In the rows, zero is written as 128.
Which row each row swaps with, under one turn or mirror:
The rows were stretched afterwards, more along some directions than others.
z_983: [147 128 137 103 145 120 138 138  90 114 115 150 107 151 131 107 124 139
 133 109 123 127 118 106 145]
z_5: [142 126 163 112 135 122 113 159 116 113 113 114  85 166 102 112 115 106
 106 108  96 143 152 115 110]
z_44: [144 118 121  74 136 101 128 140 101 108 139 134 137 152 179 145 116 138
 119 128 176 144 130 103 106]
z_248: [170 119 135 116 145 115 111 153 130 104  98 109 109 129 143 145 122 135
 110 117 118 152 142 112  97]
z_845: [150 109 125  78 124 119 115 124 119 122 152 159 124 144 181 136 119 131
 121 140 162 152 133  96 124]
z_129: [139 114 125 119 120 152  83 134 139 138 137 141 148 135 128 128 115 125
 135 133 133 135 127 132 109]
z_326: [168 120 137 117 136 125 102 153 156 117 112  93 136 135 145 157 120 122
  93 123 130 170 142 130 112]
z_244: [122 155 135  93 149  94 102 158 139  92 120  92 136 142 147 139 143 168
 108  95 138 164 143 112  99]
z_375: [151 155 133 130 106 147 128 115 126 122 132 126 149 144 147 107 140 156
  73 103  98 145 121 159 145]
z_991: [148 162 136 137 117 138 131 124 123 107 130 126 134 141 142 100 140 152
  69 106  87 145 130 165 123]
z_214: [124 120 132 102 108 151  97 110 138 169 117 174 168 171 131  97 124 145
  97 112 103 120 132 131 137]
z_124: [136 109 136  96  95 155  82 111 122 145 127 171 148 161 107  95 129 144
 110 104 102 129 158 131 129]
z_501: [125 173 137  96 126 112 107 121 138 105 117 120 131 129 145 121 134 158
  87  98 119 161 129 117  93]
z_993: [145 127 125  88 108 134  93 121 127 145 168 189 176 152 180 114 132 134
 126 123 115 142 147 131 152]
z_277: [130 123 115 133 127 132 127 106 132 136 119 130 131 117 139 116 123 140
 130 136 130 111 108 140 123]
z_416: [126 102 122 112 125 133 113 136 159 148 102 114 125 154 127 133  89 119
 138 126 117 105 131 134  95]
z_271: [124 113 126 141 122 145  81 123 151 145 111 125 123 123 141 148 104 143
 151 131 130 119 137 114 112]
z_449: [142 115 113  86 117 134  91 154 148 135 128 139 142 165 143 161 120 131
  94 140 149 172 142 115  95]
z_903: [145 133  96  88 111 145 107 133 134 149 128 146 143 139 143 148 136 136
 108 139 162 154 114 107 106]
z_778: [136 114 144  88 107 154 123 100 131 146 130 161 152 174 113  83 131 132
 110 102  83 124 141 131 119]
z_887: [168 153 149 121  96 157 131 135  95 143 132 162 135 126  93  89 143 139
  61 117  74 156 124 146 147]
z_385: [130 166 152  91 130 110  96 163 148 102 128 108 131 138 141 125 132 156
 100  84 119 155 142 116  88]
z_812: [151 155 124 145 110 152 145 111 105 155 107 149 139 122 103 101 138 132
  57 110  70 145 104 157 141]
z_490: [121 160 135  95 130 109 101 148 146 101 120 110 140 135 142 124 135 168
 105  81 126 151 125 107  94]
z_460: [149 142 139  92 122 128 116 156 106 119 123 133 119 141 121 133 119 133
 127 115 135 137 118 109 143]
z_915: [143 144 122  61 114 104 122 148 130 121 122 115 147 161 134 103 145 140
  60  80  89 169 108 133 106]
z_230: [157 142 132 114 135 124 116 143  95 123 114 121 105 143 107 119 120 139
 116 101  97 143 123 111 139]
z_543: [151 134 131  93 111 134 101 113 115 142 163 187 160 155 164 104 128 144
 124 121 106 128 145 140 148]
z_172: [123 178 130 100 135 104 110 131 139  95 118  99 138 129 143 130 143 165
  98  98 132 157 117 121  97]
z_212: [155 131 110  84 113 141 103 130 121 139 162 187 176 138 186 115 123 143
 128 114 139 151 131 115 168]
z_925: [126 123 127 139 109 148  91 113 144 139 101 123 120 124 143 134 104 154
 158 133 131 107 129 113 119]
z_934: [174 125 130 123 136 119 112 145 141 113 103 107 108 127 142 152 122 119
 111 129 132 160 138 122 106]
z_869: [151 127 119  94 113 146 111 126 118 147 172 186 187 150 173 119 134 143
 119 121 129 144 128 128 164]
z_663: [134 120  79  86 113 139 101 139 136 141 140 174 141 140 169 157 121 133
 118 140 173 154 121 121 114]
z_888: [151 159 133 142 100 162 137 125 109 165 117 163 141 143 105 101 132 117
  85 119  69 143 117 142 144]
z_148: [152 131 140  69 103 130 145 140 132 136 149 132 148 173 145  84 137 126
  73  87  85 153 108 120 111]
z_495: [127 171 137  94 138  96 109 145 121  99 121 123 138 138 148 124 142 178
 104  92 126 164 127 119 113]
z_63: [162 137 162 112 132 127 119 142 104 116 122 106  99 150 100 114 124 130
 108  99  87 156 133 114 134]
z_144: [152 122 115  86 121 128 130 110 123 149 132 120 168 133 170 107 138 105
 110 103 130 142 111 119 115]
z_186: [122 176 122 101 140 107 128 141 133 106 111 128 143 133 148 133 143 162
 116  95 144 154 108 123 105]
z_206: [172 129 138 120 135 128 113 148 125 111 112 113 131 135 126 136 148 145
  80 112  96 168 135 124 103]
z_334: [123 159 115 101 131 100 149 131 125 120 144  94 155 151 156 127 145 149
  85 117 141 135  97 147  74]
z_34: [143 147 126 130 113 141 129 140 140 125 125 115 128 146 144 112 137 148
  85  98 106 138 127 154 120]
z_309: [168 105 135 110 138 101 123 131 144 113 104 102 121 122 143 132 132 119
  97 113 116 150 145 128 109]
z_618: [134 146 119 105 128 125 145 140 126 125 148 115 147 150 145 114 146 157
  72  99 114 151  87 134  92]
z_803: [142 140 114 104 111 143 103 132 115 134 154 193 164 139 169 115 126 159
 121 115 112 139 143 126 152]
z_64: [138 143 140 124 111 139 137 129 129 125 133 123 126 149 138 109 127 142
  77 101 101 138 134 156 119]
z_205: [130 150 128 145 107 148 129 131 119 121 126 127 150 132 140 129 128 169
  75 109  99 146 120 153 150]
z_276: [154 152 126 132 117 156 142 129  99 142 116 157 121 125 107 119 141 121
  82 114  92 142 118 132 136]
z_166: [174 139 136 119 143 112 113 138 142 114 109  89 123 111 164 141 125 126
 101 113 133 161 126 130 102]
z_448: [153 133 143  70 111 134 139 143 129 142 120 117 127 163 125  88 125 131
  70  76  88 149 111  98  89]
z_683: [138 147 127 129 113 140 126 138 126 115 127 119 134 145 133 124 131 149
  67  98  96 162 130 165 124]
z_950: [150 155 149  75 101 127 114 151 139 132 146 119 146 148 138 101 136 137
  53  84  93 165 113 117  85]
z_269: [134 121 143  91 101 145 103 105 112 147 127 190 155 165 120  87 141 153
 119 114  96 125 148 124 143]
z_842: [144 146 117 106 119 141  96 129 107 113 157 191 174 137 175 115 139 167
 116 119 127 146 139 126 156]
z_592: [133 125  85  85 110 125  95 140 147 141 112 165 142 133 174 158 116 131
 125 148 156 156 125 126 106]
z_360: [162 124 129 131 133 109 107 124 144 123 107  97 137 110 161 144 132 143
  91 125 125 155 129 137 118]
z_705: [127 143 109  87 144 111 137 149 105 116 112 113 103 167 120 128 142 121
 118 108 138 153 145 133  77]

z_449 is swapped with z_950
z_63 is swapped with z_271
z_206 is swapped with z_501
z_845 is swapped with z_618
z_983 is swapped with z_277
z_230 is swapped with z_925
z_705 is swapped with z_144

